A single turn carries every row of the set below to another of its rows. Some are shown first; where does it send the rows asked next?
zevap: [  7.2  -9.9   3.4  19.9 -12.0 -30.5  13.5 -11.6 -21.1  -8.9  16.5   5.7
  42.0 -15.2 -13.8]
Zepot: [-14.4   5.9  19.7  15.8 -14.1  23.2  -3.5 -27.6   4.2  -9.7  27.1   0.9
  25.8   6.3 -44.1]
Vite: [-24.5 -20.1  24.4  18.3  22.3 -25.3  -2.8  -9.9 -11.3 -26.2  -0.6   7.4
  17.1  -8.3  18.1]
Vuv: [-23.2  14.5  17.6  10.3  -9.1 -34.0  21.2 -23.3  -8.3 -26.3  31.1  12.7
  -4.3  -9.7 -32.6]
Kopiz: [  9.8 -16.3  29.2 -10.0   4.4   8.8  -6.6 -28.6  29.3 -31.9   0.4 -10.5
   2.9  -4.2 -37.3]
nomov: [ -2.4 -20.0  26.6 -11.1 -19.2  -1.6   9.1 -44.9 -19.4 -11.8  11.6  18.9
   2.8 -22.6  -7.4]
ris: [ 16.3  -5.6  14.6   6.9   4.5 -14.6  -3.2 -13.1  -1.2 -12.7 -18.1  34.7
  41.0 -12.9 -21.5]
pidel: [ 17.4   5.5  19.9  15.5  35.6  -1.8  -3.3   0.2   3.2 -39.5  18.8  13.3
 -10.9  16.6 -20.1]
Muv: [  5.4 -13.1  16.6  10.7   5.5 -17.1  13.9 -43.7 -35.8  -5.9   3.8 -11.8
   4.4 -16.0 -39.2]
Gosu: [-15.4 -21.3  30.7   4.6  11.5  -5.3  -3.4 -18.8  21.4 -42.9  -5.7  41.7
   9.9  -0.6 -13.9]
Repu: [  4.9   4.3  22.7  10.3  16.1   4.0  31.0 -23.0   6.3   3.1  25.0  18.2
   7.0  25.6   6.1]
riniv: [ -8.7 -21.1  24.1   3.3   0.2 -13.3  -7.1 -42.7  39.0 -13.0  24.2  -7.3
  10.8   5.9 -12.3]
bis: [ -8.7 -19.9  35.8  19.3 -30.7 -11.5  21.7 -11.8  -5.6  -6.5  -6.3  17.7
   2.3 -21.0   0.3]
lov: [  5.7  -0.3  31.3  24.7   9.1 -12.0   2.2  -5.9  24.2 -38.4  21.2  -3.8
  21.2  23.1 -36.8]
levob: [-30.7  -9.6   6.5  15.5   1.5 -22.7 -22.4   2.2  -3.2  -7.2  -8.2  14.3
  16.5  16.7 -13.0]
Bikul: [  2.4 -42.9  24.8  30.6  23.1 -11.5   9.9 -28.8  24.4 -29.3  20.8  16.4
   8.5 -15.7 -13.3]
libo: [ -7.8  -8.8  16.8  17.6 -11.0  21.3   5.5 -37.4   4.0  -4.1  25.0   8.1
  30.8   6.6 -45.1]
loti: [-18.2  14.1  35.3  24.8  34.9 -22.4  14.9 -27.0   2.1   8.4   6.7 -13.8
   1.7  -4.1 -32.9]
badoz: [  4.8 -10.6 -11.1   4.7   3.3   0.0 -21.1 -27.7   8.0 -20.7  19.5  30.6
 -13.2  -7.0  -3.4]
nase: [ 13.7 -10.3  15.0  -5.3   8.4 -18.6  20.7 -15.7  35.8  -3.1  -1.2 -19.7
   1.9  -9.7 -24.5]
menop: [  2.0  -7.9  14.6   5.8   4.5  -8.1  -0.2  -9.9 -48.0 -19.8   9.2  10.7
 -17.4  -7.1 -10.1]
fuv: [-11.4 -11.5 -10.6  -8.1  26.1 -36.3   3.3 -20.0   5.0 -19.5   1.2   7.7
  14.2   6.7   0.5]
guvel: [-35.5   3.6  46.7  35.2  13.3  11.7   9.4 -12.8  -3.5   3.4  12.8   4.4
   6.8  -7.6 -13.0]
tisi: [ 12.6  12.0   5.6   6.7  25.1 -31.2 -12.3 -21.1  12.2 -19.7 -23.3  10.1
   1.9 -11.1 -27.5]
rava: [  6.2  -7.6 -16.5   9.0  -5.9  -9.8 -17.0  -2.9   1.6  -1.2  -4.3  -7.2
   4.3 -14.6  -0.7]
Zuta: [  5.0  -8.8  34.3  25.2  11.9  -0.6 -17.0  -9.0   6.3 -47.6   9.9 -20.7
  -0.9  -6.5  -5.6]
vam: [ 16.7  -9.8  -7.9   5.6   4.9   5.6 -27.4 -31.1  -0.6 -19.0   8.9  20.9
 -11.9 -10.1  -6.0]
dola: [ 14.3 -17.9  15.2  23.0  49.7 -10.2  -6.6 -23.2   3.3  -1.6  32.1   9.1
   9.2  -3.2  -5.6]
bubup: [  3.8  -6.7  12.9  -2.3   2.3 -23.8  17.7 -14.3  35.4  -5.9   4.2 -24.4
  -2.8   6.3 -16.2]
lom: [  1.2  10.5  29.2  11.6  32.4  21.6   5.5  -4.4   2.1  13.2   3.7   3.8
 -11.9  -6.3 -30.2]
nozu: [ 28.2  -9.2  15.6  15.9  24.0  14.0  21.3   7.8   4.1 -24.4  18.6  -1.6
  -3.5 -19.2 -17.0]
votak: [  0.5  -7.3  44.7  24.0   7.2  20.1  38.0 -23.2 -12.5 -18.8   0.2  19.7
  17.5   4.6 -14.7]
puv: [ -0.9   6.4  27.6  -1.5  26.7 -12.5  48.5 -22.8  -6.3 -25.5   8.7   0.6
  14.8  10.1 -23.5]
dise: [  5.8  -9.1  18.9  37.6  -7.2  19.5  17.9 -17.4   9.0  21.0   7.3  -0.7
  12.7  -9.4 -29.7]
rebem: [-21.9  -4.3  31.4   9.3 -24.3  -7.8  -9.5 -33.7  -7.6 -11.2   5.4  18.0
 -25.9  -9.9 -25.0]
neku: [-14.6 -21.3  35.9  19.7 -25.2  -5.6  11.8  -5.2 -11.0  -3.5 -12.5   7.8
  -6.8 -22.6  -8.5]
dake: [-13.8   4.0  26.1  39.2   4.4 -28.5  -0.2 -17.3 -13.8  -9.0  18.9  35.7
  18.7   3.6 -43.0]
rofaz: [-10.5  -7.0   4.9  32.7  -9.1 -25.1   1.0   6.8 -13.1 -15.7  -2.6   7.9
   3.7  -4.8 -51.5]
tilu: [ -9.2   2.7  14.5  17.0 -19.7  22.0  27.5   3.4   6.1  -7.8  21.0  -1.8
  12.5   7.0 -14.8]
Basa: [  8.3 -11.7  14.1  46.4  16.3 -11.7   9.7 -10.2  13.8  -0.8  31.7  -4.7
 -12.1   9.0  -0.6]
lor: [  4.5 -28.7  23.6  18.4  30.9  -6.3  -2.4 -17.2  13.0  -8.0  22.4 -15.1
  37.6  -4.0 -35.2]
zulop: [ -8.0 -17.1  37.1  14.8  15.9  -3.7 -33.4 -32.9   1.4 -16.7 -11.2   2.5
  18.8  -5.4   4.1]
rir: [ -5.0  -8.1  20.8   9.2  10.1  -5.3   0.7  -9.7 -46.0 -18.1  11.2   7.3
  34.2  -0.2 -29.7]
lidep: [-19.7  24.1  29.1 -22.3  10.0  -0.9  13.0 -29.8 -10.0 -14.8  19.1   0.1
   5.2   3.9 -16.8]
pesa: [ -6.5   0.4  28.8   6.1  20.2  -8.1  16.1 -55.6  -1.0  10.6   0.5  16.7
  -5.3   6.3 -40.8]
puba: [ 14.9 -11.8 -18.3  14.0 -10.6 -18.0   6.8  -7.4  20.5 -12.4  -4.0  29.2
  -0.3  -7.8 -15.5]
goseb: [  4.5 -10.4  35.2  32.0  20.7 -21.9   2.2 -13.2  -0.6 -34.1 -26.3  29.2
   2.2 -16.8 -17.2]
dipu: [  3.2  -2.4  20.1  25.8   5.3 -28.8   5.6 -25.1 -18.4  -3.5  24.4  42.3
 -13.8 -22.0 -14.3]

loti -> dola
badoz -> neku
Now these:
guvel -> lor
Muv -> Repu
rava -> nomov
Basa -> zulop

